Named moves (each a turn or a mirror), then the moves between two rows, first move first; the first pair answered:
vab (before -> after):
[  1 -16  -1  -3 -14   2   5   6  -8   0 -14  19 -12   6]  ->  [  0 -16  -4 -11 -15  -4   7   5 -11   8 -15   5  -8   7]
[-21 -23 -31  21 -29 -13  -4   3  -7  29 -25  -5   0   8]  ->  [-20 -27 -30  27 -23 -10  -5   3  -9  26 -25   1  -3   8]
[ 16 -22  -2 -15  13  18   8  22   5 -13  27  42  -6 -23]  ->  [ 21 -13   1 -51  -4  -9  24  25  10   9  32   5   6 -13]
temak (before -> after):
[ 25 -19 -20 -34   1  27  45   5  22 -16 -15  -8 -16  23]  ->  [ 26 -11 -22 -41  -1  12  50   4  26  -6  -7 -19  -7  26]
[  6  -9 -11   8  -8   1 -23 -15 -12   2  -8  31  -3  15]  ->  [  5   1  -7   0   7  -5 -17 -16  -3 -11   8  36  10  17]
[  5 -12  -7 -14 -20  20   3   7  -5  13 -16  -1 -13   2]  ->  [  7  -7   4 -20  -2  18   7  10   0  -9  -2  14  -9  -5]
Dunu (before -> after):
[-12  13 -12   8  21  -5   0   5   0 -22  15  23  10  13]  ->  [ -1   4  -9 -25  -3   6  15  23 -12 -24 -11  14  -7  14]
[-12 -14   5  25  12  26  12   5 -11  -7  -7  -9 -19 -30]  ->  [-10 -15   3  28  12  22  12   4 -12  -9  -9  -7 -24 -30]
[  6   7  15 -10  31  -2   7   4  25 -15  24  12  20 -15]  ->  [ 17  -1  14 -40  11   7  15  19  14 -11   3   5   7 -15]
lasok (before -> after):
[-14 -18   3 -17  -9   3  12  -7  14   2   1  37  -8  27]  ->  [-16 -15   1  -7  -6   0   8 -15  13   4   9  40  -3  24]
[ 11  19   5 -23  24 -43  13 -20   8   5  42  -5  37  29]  ->  [  1  -7 -22  48  21 -14 -31 -41  -9  24  19   2  19  13]
[-13  -2  29  16  31  18  -4 -18   3 -48   8  14 -10 -22]  ->  [ -8 -12  24  17  16  32  -5  -9  -9 -45 -15  15 -22 -28]
[ 23  31  16 -19  44   5  10  -1 -23 -14  72  24 -12 -32]  ->  [ 16   7  -7  34  35  27 -19 -14 -41  -1  45  24 -25 -43]
kopi (before -> after):
[  7   1  11 -19  17 -23  16   3   6  -3  28  -1   9  14]  ->  [ 20 -16   7 -25   6   6  20  19  -6 -22   1  18 -13   5]
[-22  12 -12  25  21  26 -30 -11   3 -18  10   4 -21 -14]  ->  [-16  26  -2 -29 -11  -8  -7 -11   6  22   8 -48 -11   1]
[ 11  -6  -9  23 -22  26 -21  14 -12   5 -26   8 -36  -4]  ->  [ -7  20  -5  34   5 -20 -34 -12  10  28  24 -15   0  12]
[ 22  19   0  -4 -18  15   9 -14  17 -16  29  29   8   9]  ->  [ 27  20  -1 -18 -31  11  12  -8  16  -5  24  22   8  10]

(2 to 3 moves a pair)
[ 24 -12  16 -47 -48  -5  23  26 -35 -19 -51 -13 -35  22]  ->  [-12  -6   6  72  37   4 -37 -20 -11 -46  10  44 -10   6] | vab then Dunu
[  9  20  24 -37  22 -13  24   6  21 -39  22  17  15   2]  ->  [  2  24  18 -30   3 -45  15  -6  15  11  23 -31  29  14] | vab then lasok then vab
[ 32 -30 -15  16   7  22  -8   7  13 -27 -54   7 -32   9]  ->  [ 32 -28 -18   8 -11   8 -11   4  10   6 -62 -23 -25  16] | Dunu then vab then temak
[ 39  -8  -1   8 -32  31  19  24 -19 -23 -30  42 -42 -41]  ->  [ 24  -9 -23  42 -49  13 -14   0 -29  35 -38   2 -33 -36] | kopi then lasok then Dunu
[ 14 -14 -20 -20 -57 -19   3   4 -28  35 -38 -63  -9  11]  ->  [ 17 -33 -11  19  -4  45   1  19 -20 -64 -33  41 -38 -15] | lasok then kopi
